Which row each row swaps with, under one turn or mirror:
The rows were stretched afterwards, more along some directions than others.
J_107: [ -3 -11 -33   8 -19  38 -14  16  12   0  32   0  40   6  -7  24]
J_883: [ 20  17  33 -19  12   8 -34  -8  -9  -8 -17 -21  13  15  19 -13]
J_582: [  8  13 -16   9  -7  22 -10  11  11   1  29  12  29   7  13  -9]
J_510: [ 42  23  -8  -2   4  21 -52   8 -16  18  -9  27  13 -13   5  -8]
J_354: [  9  19  15 -10  -4  20 -16   0   8   5  15 -23  35  27  16 -10]
J_918: [  1  -9 -11  -8 -22  20 -12   0  16 -13  16  16   4  12   8   5]
J_853: [ 10   9 -13  -4  -4  -8   4  14 -22  12 -20  -1 -23   2  -6  13]
J_978: [  5   0 -28  20   8  25   0   4  -5  -7  22  31  18   2 -15  18]
J_254: [ 13  13  -9  -8  -1  -5  -7  17 -26  16 -14   3 -18  -1 -10  18]
J_18: [  2   4 -15   0 -14  12   9  26   5 -14  13   5  -6   9  20   2]
J_657: [ 29  25  19   3  32  14 -36 -25 -20  15  -7  10  26   7 -12  -8]
J_81: [  4  -4 -13  -5 -27  20 -14   7  18 -15   3  11  -1   7  18   6]
J_500: [ 21  19  -1 -13  11  28 -27  25  -3   1  -9   6  33  24 -19  -5]
J_697: [  3  -3 -27  19   6  23   0   7   1  -9  19  29  20   4 -13  17]
J_863: [  2  -1  -8  -9 -14   5   4  15  12 -14  -1   1 -13  15  22  -1]
J_203: [  7   2 -30  16   0  34  -6  13   4  -8  24  31  27   5  -6   9]
J_386: [ 41  26 -10  -8   1  15 -33  15 -30  14 -16  14  -2  -7   6   6]
J_563: [  2 -14 -16  -2 -20  31 -19   1  24  -6  13  15  19   8   4   8]
J_446: [ -1  -2  -7  -1   1  -1   8  14 -18   0  -8  -6  -3  14 -16  26]
J_667: [  4  -9 -30   7 -24  31  -9   2  13  -2  21  23   8  -2   0   7]
J_714: [ 32  15   8  -7   5  27 -60   0  -8   7 -11  14  29  -6   0  -2]
J_452: [  3  -6 -10   3   5   1  12  10 -13  -7  -6   5 -13  11 -12  23]
J_380: [ -6  -2 -10  11 -13  16   6  -5 -11  -1  35 -12  11  -5  12  25]
J_612: [ -5 -14 -36  15 -29  22   5  13  -5 -10  35  -5  26   0   1  28]
J_693: [ 25  24  10  -1  20  20 -41  -8 -12  15  -8  11  36  12 -13  -8]
J_783: [ 34  20  24 -17   7  21 -58  -9 -10  -3 -21   6  18   4  10 -11]
J_255: [ 37  14  14  -8  14  22 -60 -13  -8   5 -15  21  12 -11   6 -18]
J_474: [  0 -15 -33   7 -25  44 -11  14  10  -6  30   9  38   9  -9  21]
J_172: [  2  -9 -34   2 -27  43 -16  17  12  -9  30   7  41  15  -7  23]
J_651: [ 41  25 -14  -3   2  20 -48   9 -19  12  -4  26   8 -12   1 -10]
J_51: [ 14  15  10  11  10   4  -7 -18 -24   5  16  -3  -2  -8  25   6]
J_542: [ -2  -9 -22  11   2   6  15   7  -7 -13   1  13  -2   4 -10  23]
J_577: [ -6 -12  -7  -8 -23  18  -4  11  25 -10  10   3   2  17  11   8]
J_511: [ 28  15  22 -13   4  18 -50  -9  -8  -8 -20   0   7   1  11 -12]
J_120: [ 25  22  21   5  25  -6 -21 -30 -26   9  -8  -4 -10  -9  22  -6]
J_932: [ 26  24  24   3  27  -3 -27 -30 -25  12 -12  -2   7  -5  13  -5]
J_639: [ 17  11 -18  -5   1  14  -9  43  -1 -11  -3  14   7  10  -2  -5]
J_258: [ 28  16  28 -19   8  18 -55 -16  -8  -2  -9   7  15   4   9 -12]
J_585: [ 13  20  29 -18   5   6 -24   3  -8   3 -13 -26  17  23  11  -9]
J_691: [ -3 -11 -13   4   3   4   8   9  -6 -12  -4  -4   1  13  -8  29]
J_267: [ 37  23 -19  -4   7  21 -40  13 -18  22  -7  23   2 -13  -5  -4]
J_403: [ 28  17  36 -15  14  11 -49 -16  -8   2 -14  -3   4  -1  16 -21]
J_75: [  1  -9 -21   2 -27  22  -8   5  15 -16  15  18   5   5  11   4]
J_293: [ 17  16  26   9  19  -3 -19 -28 -21   7   7 -10   6  -5  23   1]
J_621: [ 24  25  14   4  28  14 -34 -21 -21  17  -3  12  28   8 -14   0]
J_945: [  4   3  -3  13  -3  16  -5  -2 -16  -6  22 -11  15  -7  21  21]

J_403 pairs with J_577
J_107 pairs with J_267
J_386 pairs with J_612
J_783 pairs with J_75

